One vector is turned by the same rotation once a step. Each row is the vector after some number of steps, and that number follows the row.
The counts run from 0 to 189.
[138 145 129 154  98 156  99 153 114 171  92 146 174 130 153 124 161 129
  80 103 132 129 140 101 125 187 141 152 125 147 151 139 109 155 119 136
 130  85  74  96  87 139 116 122 128 179 137 119]	129
[ 98 155 108  90 123 160 166  83 149 147  91  79 145 131  86 132 146 127
  91  84 135 123 128 139 167 111 165 147 141 193 139 145 136 116 125 127
 148 139 113 121 114 178 169 134 121 155 166 126]	4
[115 133  79 124 101 176 157 147 113 179 110 115 110  89 130 148 163 113
 103 126 143 186 149 132 161 170 101 112 103  98 124 115 116 123 133 140
 133  84  99 110 169 124 135 139  86 165  98 120]	53
[129 137 106 155  96 167 117 151 136 154 103 134 121 121 143 117 165 132
 108 103 113 172 107 142 153 192  88 102 105 170  81 170 122 122  90 152
 145 105  84 156 149 136 113  79 102 149 149 139]	78
[107 130 132 124 106 180 147 127 121 145  87 108 127 137 136  99 138 156
  81  70 166 135 138 116 114 143 140 137  99 196 146 134 122 135 116 138
 149  86 104 137 118 172 165 143 167 155 170 161]	11
[100 128  98 114 132 161 155 130 170 121 132 142  99 129 136 106 144 140
  88 110 120 147  74 124 172 164 120 108 129 196  72 158  89 101 122 112
 125 123  93 158 131 136 147 119  89 145 183 116]	82
[116 113  91 117  92 169 152 125 132 165  88 132 171 131 128 151 155 116
  68  89 147 128 143  86 152 148 118 149 139 106 135 115  85 151 142 113
  96 108  86 110  63 152 130 143 118 155 133 123]	132
[110 175 114 134 129 134 118 139 127 135 112 139 185 123  98 141 157  82
 124  89 113 152 114  97 138 170 160 114 123 156 103 153 138 136 115 112
 158 115  86  47  97 163 111 117 135 191 142 135]	111
[151 194  99  93  93 103 165 124 122 134 104 122 133  77 108 123 177  99
 103 126 121 130 103 143 179 148 149 132 130 151 133 118 121 138 143 102
 107 102 121 104 123 191 182 147 118 155  82 127]	40
[113 127  94 141 142 163 123 132 152 129 134 145 128 142 160 131 130 147
  96 133 104 111  76  74 158 192 128 115 106 143  93 165 121 126 122  95
 147 109  78 117  86 151 139 149 122 159 174 123]	101
[127 179  86 117 112 162 129 122 147 131 104 130 116 122 112 131 149  96
 100 120 132 119 130  90 190 124 119 144 159 128 126 120 121 142 159  87
  67  96 111 134  90 155 165 152 108 174  92 138]	151
[131 127 122 136 121 160 162 125 129 125 117 123 133 125 144 142 117 154
  92 120 149 137  85  86 148 156 152 157 116 133 142 140 117 115 146  92
 119  56  90 120 100 182 201 195 143 159 165 134]	14
[137 171  89 129 122 120 115 141 148 136 117 127  90 107 108 125 161 119
 119 130  93 165  74 152 178 164 129 124 152 176  83 158 146 131 110 115
 115 127 113 123 146 170 144  94  91 168 135 118]	75
[146 160 127 155  86 153 148 134  89 156  96 111 183 110 170 154 151 129
  78  92 128 135 124 122 129 196 145 104  84 150 137 119 123 127 141 117
 155  85  88 126 122 137 147 147 133 153 121 165]	26
[122 165 107 147 126 142  90 152 143 114  90 136 134 145 122 103 160 125
 140 108 121 150  94 111 151 185 134 122 101 183  92 182 124 133  94 152
 161 106  78 115 111 159 139 104 140 163 159 120]	94
[116 139 119 117 114 148 178 118 119 120 110 111 125 121 105 133 130 134
 101  98 164 137 109  95 147 115 156 136 119 126 122 131 118 121 153  98
 115  97 128 106 102 199 184 166 162 156 157 154]	13
[109 151  97 122 100 167 139 120 136 170  90 138 167 119  95 134 174 101
  80  77 144 145 152  99 147 135 122 130 150 110 133 113 125 163 138 116
  96 107 106  87  78 163 110 119 135 179 137 138]	131
[130 135  94 104  87 150 181 125 105 149  66 119 125  80 133 112 154 118
  93 123 157 134 131 128 152 153 124 140 111 143 162 105  93 129 134 129
 136  88  90 138 131 144 176 166 108 132 105  84]	38
[112 158  93 115 130 141 144 142 158 108 137 154  76 105 167 103 135 144
 117 142 139 170  87 119 178 177 117 127 132 181 106 149  91 111 128 134
 106  90  94 165 137 132 174 136 106 143 128 115]	66
[149 165 135 117 123 167 130 138 158 110 117 139  83 114 106  98 121 129
  97 129 148 114  95 125 148 138 121 134 153 207  99 152 133 118 121  94
 127  70 102 161 162 177 178 136 123 157 121 134]	177
[133 137 100 129 140 154  93 141 124 111  85 121 128 133 138 139 117 128
 138 131 111 163  59  95 148 184 121 134 101 159  89 170 121 133 106 134
 163 103  58 107 101 160 147 145 123 173 143 109]	93
[114 109  86 124 103 184 141 137 144 125  67 126 124 159 133 119 151 147
 105  86 134 139  91  75 148 155  83 128  83 131  93 144  96 132  97 135
 138 105  77 118  98 158 143 124 146 131 168 124]	97
[ 97  98 108  91 119 180 156 127 139 162 113 133 113 125 120  91 152 135
  91  92 124 115 113 115 127 148 142 130 132 181 119 137 121 157  79 116
 158 111  84  93 129 168 108 120 117 175 194  92]	106
[105 166 121 132 120 178 113 123 125 169 120 141 153 126 184 128 153 116
  81 110 128 129 161 102 126 197 150 110 141 170 157 121 118 137 132 130
 121  98  93 128  90 115 120 151 109 182 119 126]	137
[153 180 130 137 102 119 150 113 118 149 111 115 154 101 153 130 151 136
  57 113 119  93 109 143 158 173 167 142 129 193 152 128 118 125 135  81
 135  99 101 124  96 183 169 143 106 152 150 117]	23
[152 157 128 150 117 190 114 157 134 156 114 115 137 115  90 145 148  89
 103 114 130 175 154 115 162 143 111 128 144 114 115 137 135 109 152 128
 131  84  98 127 158 135 135 128 106 201  94 157]	163
[103 125 115 126 109 178 128 124 120 144  79 120 182 138 129 132 157 121
 102  70 142 151 132  78 119 182 128 130  97 160 121 138  91 135 106 154
 158 100  66 101  96 136 118 127 135 147 172 115]	113
[128 121 111 117  68 143 176 138 114 156  91 150 109 101 162 111 163 143
  70 115 163 148 128 135 149 172  98 117 113 144 132 111  91 141 132 126
  91  76 103 151 143 140 157 138 125 118 127 135]	46
[ 85 141  82 112 143 176 141 130 156 128 119 128 101 126 107 108 157 111
 149 101 136 173 131 117 152 157 141  93 109 165  93 148 149 113  92 144
 176 120 101  93 169 145 119 111 115 189 153 126]	87
[110 168 110 135 129 172 114 122 123 151 134 140 161 131 167 156 133 105
  93 114 118 137 138  87 153 197 141 123 132 131 142 127 116 138 152 109
 108 104  90 123  81 121 138 172 110 187 107 137]	136
[145 148  79 134 119 131 117 146 135 136 116 122 111 120 103 155 160 106
 129 131  92 185  73 130 183 167  95 111 126 124  63 159 143 119 125 104
 127 115 101 115 136 155 144 106 109 180 113 153]	76
[101 134 109 106 134 156 137 109 139 112 120 159 148 142 157 129 135 123
 100 103 135 117 101  60 155 173 144 134 133 182 134 145  81 130 127 106
 127 113  83 108  64 148 146 165 132 137 162 101]	117
[101 153  92 110 102 143 172 131 156 127  97 145  93  98 113  97 179 117
 115  88 154 175 129 151 168 150 107 103 132 195  99 140 106 116 121 147
  97 101 119 155 165 136 158 106 122 133 133 145]	63
[134 162 111 144  94 134 145 154 130 169 143 156 110  78 183 127 141 133
  89 161 140 153 121 127 171 204 121 109 134 152 133 136 102 116 140  98
 117  73  97 147 145 138 155 165  85 149 127 119]	50
[144 176 129  98 131 164 128 129 107 139 114 148 121 104 100 147 128  79
 112 116 141 161 126  99 152 144 149 138 158 146 128 115 122 151 156 103
  72  92 116  92  99 165 154 175 117 202  96 138]	143
[117 141 135  83 107 182 151 110 111 146 103 145 117 120 141 109 131 119
  78  88 155 127 143 114 128 143 140 146 157 193 160 107  91 142 126 124
  93  82  88 129 115 123 131 156 102 188 126 106]	141
[ 95 128  89 138 152 176 126 136 148 131 137 130 117 138 153 152 128 119
 138 142 114 174 105  96 147 196 122  99 106 142  92 158 116 104 126 133
 168 110  79 116 135 122 143 149  93 172 137 132]	85
[154 146 133 103 114 191 137 121 126 147 115 114  97 105  96 142 124 108
  87 108 133 134 111 110 157 121 115 121 171 120 113 113 128 134 147  69
  87  91 109 128 142 158 146 152  97 204 105 146]	159
[124 118 103 102  93 169 174 131 119 181  98 127 107  94 138 125 162 126
  93 123 143 160 138 150 162 176 108 139 121 158 137 114  89 125 109 147
 132  93  79 150 173 121 136 131  73 146 106  94]	54
[151 133 130  92 124 200 135 123 136 120 101 118  70 117 115 112 101 130
  94 112 150 127  77 119 154 132  96 141 124 171 112 125 119 132 130 107
 130  72  87 165 165 165 182 174 107 142 117 127]	176
[ 97 122  87  99 107 171 158 135 151 138 102 127 109 127  90 140 175 113
 104  78 122 184 102 113 175 141  85  91 104 131  62 140 116 109 124 121
 119 126  96 126 143 149 111 100 107 151 154 155]	80
